In the data rows, 128 means zero.
Some points, one per row:
[112 161 161  83 106 134  96 133 130 161 103 151 123 137  87 130 103 163 138  97 111 101 154 150]
[160  78  79 163 190 107 159 105  90  78  78  78 110 145 206  83 179  78  78 118 174 192 134 167]
[ 78 162 139  82  79 191  79 188 189 127 155 185 185 178  79 185  79 165 101 151  78 129 126  97]
[ 78 213 188  79  79 227  79 230 223 162 171 232 209 219  79 221  79 209 131 136  78  87  78  77]
[141 182 179  92 119 109  99 118  94 192  78 128  86 129  89  92 119 171 160  78 140  82 120 161]
[ 78 170 159  79  79 174  79 174 164 111 157 198 178 153  79 180  79 163  97 155  78 123 146 108]
[ 94 145 135 113  84 155  97 164 165 126 156 176 179 129  89 164  79 161 136 132  85 108  78  89]
[ 78 100  79 143  79 186 114 175 185  78 197 144 190 205 130 186  92 111  78 209  78 127 132 180]
[194  78  89 189 204  77 194  78  78 111  87  78  78  78 188  78 194  78 122  99 197 218 177 127]
[139 119 118 137 134  99 138  91 107 121  80 118 100  78 132 107 135 114 117 126 140 119 203  89]
[150  78  79 178 161  95 174  98 108  78 123  80 116 104 176 106 165  78  96 154 144 178 134 143]
[134 107 120 129 143 122 135  95 123  98 206  87 125 142 126 122 118 115 135 163 120 140 228 119]
[ 78 164 143  89  79 227  79 235 224 107 211 202 217 179  79 222  79 170  78 186  78 113  78  77]
[125  78  79 164 136 143 164 134 136  78 191 100 148 146 172 150 141  78  78 158 126 154  78 136]
[179  99 112 157 180  77 168  78  78 127  84  78  78  93 154  78 172  93 161  86 179 164 157  77]
[ 91 187 183  79  80 156  79 162 151 173 100 182 146 153  79 147  79 179 151  89  97 100  91  96]
[195  78  79 193 198  77 189  78  78  81  79  78  90  78 202  78 211  78 107 124 196 224 132 179]
[127 135 140 116 121 122 118 117 118 142 110 132 107 130 113 117 119 142 121 107 129  87 119 130]
[189  78  79 194 189  77 206  78  78  78  79  78  78  78 206  78 201  78 127 146 185 226 178 181]
[136 105  79 163 136 118 141  88 118  89 111 122 125 114 155 125 134 106  78 138 131 146 216 126]
[ 78 137 112 102  79 204  85 208 214  93 200 197 216 208  84 198  79 159  78 192  78 145  89 125]
[165  78  79 190 170  77 183  81  98  85 123  78  91  89 189  85 189  78  86 151 166 194 190 174]
[136 121 126 133 130 115 128 126 109 131 116 117 115  95 129 104 132 127 127 115 137  92  87 110]
[ 78 241 209  79  79 221  79 210 214 211 123 239 190 220  79 208  79 248 139 127  78 106 147  77]
[144  97  86 165 144 135 125  93 112  90 182  91 115  98 149 115 155  98  92 113 129 147 198 110]
[109 187 167  79 121 142  85 118 116 180  79 177  96 181  79 122  87 176 206  78 117  87 103 140]
[ 85 141 174  80  88 157 111 132 153 149 157 187 147 131  90 139  94 151 139 113  97 107  90 124]
[ 89 166 145  89  85 180  79 152 164 149  94 150 164 171  82 163  79 175 152 136  82 120 158 137]
[173  85 120 172 176  77 184  91  81 119 142  86  78 104 163  91 166  87 100 116 169 173  82  88]
[ 89 146 145  95  90 157  81 153 157 128 139 155 152 149  96 155  85 149 109 143  93 110 147 144]
[ 78 164 142  79  79 193  79 190 181 139 145 190 181 188  79 183  79 162  92 157  78 112  88  79]
[ 78 137 121 102  79 178  94 165 173 101 136 150 174 155 107 182  82 145  98 172  78 126 146 149]
[138 156 167 101 129 121 116 122 106 164 116 137 106 106 101 104 117 156 151  78 146  81  78 145]
[152  78  79 196 161  99 163 103 110  78 133  78 113  92 183 106 174  78  78 161 147 192 149 165]
[131 153 170 111 134 103 111 122 110 159 126 130 101 124 114 105 119 138 124  82 149  81  79 128]
[110 157 152  93 105 131  98 120 130 156 111 141 120 119  96 127  98 156  95 102 124 100 107 139]
[ 89 138 128  91  88 174 108 173 170 112 131 168 168 184  95 168  84 162 149 149  82 116  88 112]
Here are 24 more points, each followed by its number:
[ 78 126  96 111  79 195  91 199 203  84 189 170 208 194 105 207  79 128  78 192  78 143 117 154] 0
[ 78  96  79 135  79 202 104 218 212  78 202 160 221 202 130 216  79 101  78 223  78 135  94 198] 1
[104 103  79 121 103 145  79 137 168 132 117 114 155 116 151 158  82 139 164 171  80 116 215 145] 2
[141 140 144 112 133 106 114 108 102 152  91 118  95 100 112 103 131 138 163  94 140  81 152 120] 3
[ 97 157 162  94  87 163  96 155 153 132 137 162 156 126  88 151  87 151 126 118  95 108  78 115] 4
[115 161 169  88 105 139  89 131 128 168  95 156 118 128  86 124 108 163 152  99 124  96 123 141] 5
[204 124 161 133 191  77 166  78  78 175  78  78  78  78 144  78 186 120 203  78 209  95 121  77] 6
[ 78 151 125 110  79 166  79 190 185 121 189 154 179 135 104 185  79 148  78 171  78 114  97 118] 7
[130 191 199  79 104 144  81 132 126 186  78 137 104 151  86  93 103 209 213  78 110  91 163 131] 8
[ 92 105  85 128 102 148 113 157 162  86 159 133 169 143 133 162 112 102  78 185  85 115 175 155] 9
[222  88 129 170 220  77 204  78  78 134  78  78  78  78 176  78 209  86 168  78 228 201  87  77] 10
[200 137 173 127 178  77 159  78  78 204  78  78  78  78 145  78 184 129 152  78 228  81  78  77] 11
[ 86 186 170  79  79 164  79 173 158 166 140 191 153 156  79 155  79 186 191 115  92 109 135  98] 12
[213  78  79 218 215  77 215  78  78  78  78  78  78  78 230  78 226  78 128  90 226 255 122 224] 13
[104 155 162  83 104 126 104 144 132 160 119 150 117 120  95 145 108 163 100  97 113  93 125 141] 14
[200  78  79 185 210  77 167  78  78  93  81  78  79  97 199  78 202  78 105 108 184 228 159 155] 15
[224  87  89 164 208  77 184  78  78 154  78  78  78  78 176  78 172  82  78  89 204 193 132  77] 16
[ 88 174 149  79  79 157  79 142 163 182  85 166 159 212  79 164  79 166 216 121  94 109 120 130] 17
[135 101 113 133 120 117 145 136 114 124 132  97 111 100 135 108 141 107 110 101 126 116 126  98] 18
[118 153 165  95 120 157 103 134 128 157  78 122 102 148  98 122 110 166 104  94 119  86  98 147] 19
[127 138 146 106 138 120 129 115 121 146 133 128 129 114 112 122 118 133 130  94 137  83  87 134] 20
[208  78  79 255 236  77 255  78  78  78 145  78  78  78 255  78 250  78  85 180 191 255 172 250] 21
[117 151 144 108 119 134 115 150 131 141 143 148 115 122 100 121 107 137 131 107 115  94 148 146] 22
[ 78 153 142  91  79 222  79 223 220 102 227 192 240 210  79 231  79 161  78 171  78 138  84  77] 23
Which two of these numbered points are nearest to each point below, ignoring the 2 directions in which the first points spread most? Their numbers follow each, nearest first.
[191  78  91 193 191  77 186  78  78  98 107  78  78  78 187  78 206  78 176 112 184 220 172 154] > 12 15
[105 230 255  79  90 126  79 120 116 255 118 192  81  85  79 111  81 219 165  78 122  90  78  92] > 7 4
[ 78 144 108 101  79 202  79 203 206  85 201 179 216 211 101 216  79 133  78 196  78 143 116 135] > 0 5
[208  78  79 217 214  77 221  78  78  78 104  78  78  78 213  78 210  78 128 115 197 240  78 203] > 13 15
[109 144 132 116 143 140 140 140 133 133 177 129 117 159 106 145 106 115 176 108 122  91  78 120] > 20 23
[222  85 121 176 216  77 211  78  78 124  78  78  78  78 182  78 210  78 178  78 223 214  78  77] > 10 23
[232  78 117 181 229  77 208  78  78 134  78  78  78  78 190  78 224  78 168  78 235 243 139 114] > 10 23
[160 131 112 112 144 111 160  78 102 183  78 104  78 255 118  92 143 137 159  78 160  81 150  90] > 17 3
[139 195 213  79 120 111  83 101  92 217  78 151  78  95  79  88 108 195 206  78 147  85 141 165] > 5 22
[191 149 179 128 184  77 152  78  78 174  78  97  78  78 123  78 169 142 208  78 194  81  96  88] > 6 11
[ 78 112  86 122  83 180 104 184 184  78 194 146 195 167 118 187  90 118  88 190  78 124 117 169] > 0 5
[ 86  93  79 145 111 151 116 154 157  78 147 129 169 141 151 164 124  84  78 196  85 126 185 165] > 9 3
[121 120 122 127 123 130 132 127 128 108 157 130 133 130 129 131 127 110 115 128 120 101  88 114] > 20 4
[127 126 127 124 133 121 123 114 120 117 117 117 113 120 132 114 127 117 140 123 140 100 132 105] > 3 18
[149  78  79 205 158 105 166 116 100  78 186 102 125  78 184 100 166  78 156 160 137 185 158 159] > 12 22
[199  94 127 157 194  77 181  78  78 130  78  78  78  78 164  78 190  85 165  78 207 161  78  77] > 10 23
[192  78  80 181 193  77 189  78  78  94  78  78  78  78 188  78 191  78 121 102 188 217 148 145] > 15 0
[218  92 167 137 197  77 175  78  78 175  78  78  78  78 162  82 206  86  83  78 202 175 142  77] > 16 23
[208 103 168 162 205  77 178  78  78 165  78  78  78  78 147  78 209 120 191  78 220 147 128  77] > 6 10
[117 150 137  87 109 135 117 136 122 156 137 144 123 138 106 113 106 139 152  78 126  92 139 134] > 22 3
[162  78  79 194 174  88 186 105  90  87 169  78  78  78 189  79 173  78  79 144 164 202 165 155] > 22 7
[ 78 181 154  79  79 212  79 219 208 141 214 216 227 193  79 205  79 195  95 167  78 109  88  77] > 23 20
[201 105 137 151 200  77 186  78  78 154  96  78  78  78 157  78 190 106 181  78 199 133  95  77] > 6 10
[101 129 128 124 110 151 122 146 136 114 167 144 154 168 114 142 111 128 119 114 107 100  78 131] > 20 4
[133 128 127 120 129 117 121 113 110 135 113 119 115 126 120 117 129 126 140 116 132  96 170 113] > 3 9
[144 119 145 131 141 124 154 121 104 144  83 118 112 100 132 108 130 111 229 112 138  92  88  87] > 6 4
[140 103 105 142 142 107 140 102 111 109 120 101 110 116 145 114 147 100 123 137 134 135 182 101] > 3 12
[191  78  79 221 206  77 232  78  78  78 134  78  81  78 218  78 215  78 104 117 186 234  78 202] > 13 21
[ 82  97  94 150  88 165 116 156 176  78 161 137 178 175 132 163 104  96  80 194  78 111 200 172] > 9 3
[154 141 158 108 149  86 128  93  82 166  87 111  82  91 116  81 137 144 180  78 161  81 125 112] > 3 20
[132 136 164 117 131 118 145 125 110 137 126 120 119 106 112 105 127 135 144  78 141  81  78 135] > 20 4
[ 78 127 106 116  81 177 100 187 185  88 175 157 195 184 112 187  87 126 100 175  78 128 103 150] > 0 5
[ 78 130  79 109  82 174  92 176 191  86 162 167 177 172 105 187  80 130  90 192  78 113 214 192] > 9 22
[170  78  92 180 178  77 178  99 109  78 126  78 133 195 183  94 146  78  78 146 160 181 245 160] > 8 9
[ 78 108  81 128  79 186 103 183 194  78 176 150 204 175 121 192  87 112  78 198  78 125 133 185] > 0 5
[ 81 139 120 123  83 168  98 161 146 159 245 147 176 184  97 154 114 147  80 146 101 103 138 147] > 22 14
[133 136 149 118 126 118 124 129 118 141 134 131 116 114 112 115 121 136 132  98 132  81  78 125] > 20 4
[176 133 160 130 167  77 144  78  78 164  90  88  78  78 131  78 155 130 176  78 181  81  90  77] > 6 11
[ 78 248 248  79  79 184  79 197 165 233  84 230 148 190  79 162  79 253 157  78  80  90  78  77] > 15 23
[171  78  79 224 193  77 215  78  88  78 139  78 113  86 219 101 201  78 106 167 164 222  78 221] > 13 21
[ 92 110  91 132 101 148 109 147 158  98 151 130 158 139 127 165 109 109  99 177  87 116 189 152] > 9 3
[ 78 159 128  79  79 193  79 194 198 128 153 185 190 184  79 197  79 161 111 179  78 145 211 130] > 8 12
[ 89 120 100 124  90 153  95 158 163  97 151 138 167 184 117 162 104 123 106 180  88 114 213 170] > 9 8
[166 115 131 136 165  77 150  78  79 142  95  88  78  93 134  78 166 112 151  92 166 113 136  77] > 18 3
[131 126 123 123 127 109 124 111 113 133 118 117 109 118 123 113 127 124 130 117 131  94 133 115] > 3 18
[202 168 200  98 177  77 130  78  78 224  78  99  78  78 103  78 165 164 214  78 210  81 142 143] > 6 3
[ 78 126  79 100 105 147 103 170 187  78 168 152 173 177 120 152  90 129  83 180  79 106 151 166] > 9 22
[ 78 198 181  79  79 186  79 179 174 172 197 180 189 130  79 192  79 193 147 122  78 103 133  77] > 12 3
[ 88 121 106 102  88 170  89 160 169  94 196 167 156 159 114 178  87 115  78 150  82 119 156 162] > 22 9
[108 160 146  91 103 150  99 134 132 156  87 157 135 163  90 133  94 155 112  98 117  95 106 132] > 0 19
[ 93 118  93 117 100 149 100 138 148 125 118 139 134 155 123 145 110 125  78 176  94 109 255 144] > 9 2
[210  78  98 193 213  77 215  78  78  97 110  78  78  78 197  78 211  78 148  87 211 233  78 142] > 10 23
[187  96 121 160 186  77 169  78  78 133  91  78  78  78 164  78 183  92 146  88 187 176 143  77] > 23 6
[136 109 128 151 138  99 159  99 139 120 173 139 101 137 137 126 135 101  95 119 151 102  79  97] > 20 23
[ 78  82  79 143  80 200 136 197 202  78 255 150 246 198 139 203 104  93  78 233  78 126  91 211] > 1 20
[195  82 111 169 194  77 191  78  78 116  91  78  78  78 179  78 187  78 169  83 202 199 100  92] > 10 23
[161 107 144  99 129  98 104 100  87 134  78 145  96 123 141  78 151 114 252  93 144 100 208  77] > 12 3
[119  78  79 213 141 127 186 131 148  78 188  78 164 141 206 155 156  78  78 221 108 177  85 216] > 1 20
[128 110 109 137 129 118 133 119 118 112 124 112 122 122 140 123 134 109 121 129 125 114 146 106] > 3 18
[156 115 132 136 143  97 132  96  92 132  78  89  80 117 142  88 161 119 159 115 158 118 163  77] > 3 12
[192  78  84 189 199  77 190  78  78  96  95  78  78  78 190  78 199  78 123 110 187 221 179 155] > 15 12
[187 133 148 131 182  77 154  78  78 180  78  78  78  78 125  78 177 125 158  78 184  81 116  77] > 6 11
[ 95 181 183  79  84 153  81 156 140 172 121 177 134 139  79 138  80 176 136  90 108  95  78 107] > 4 7
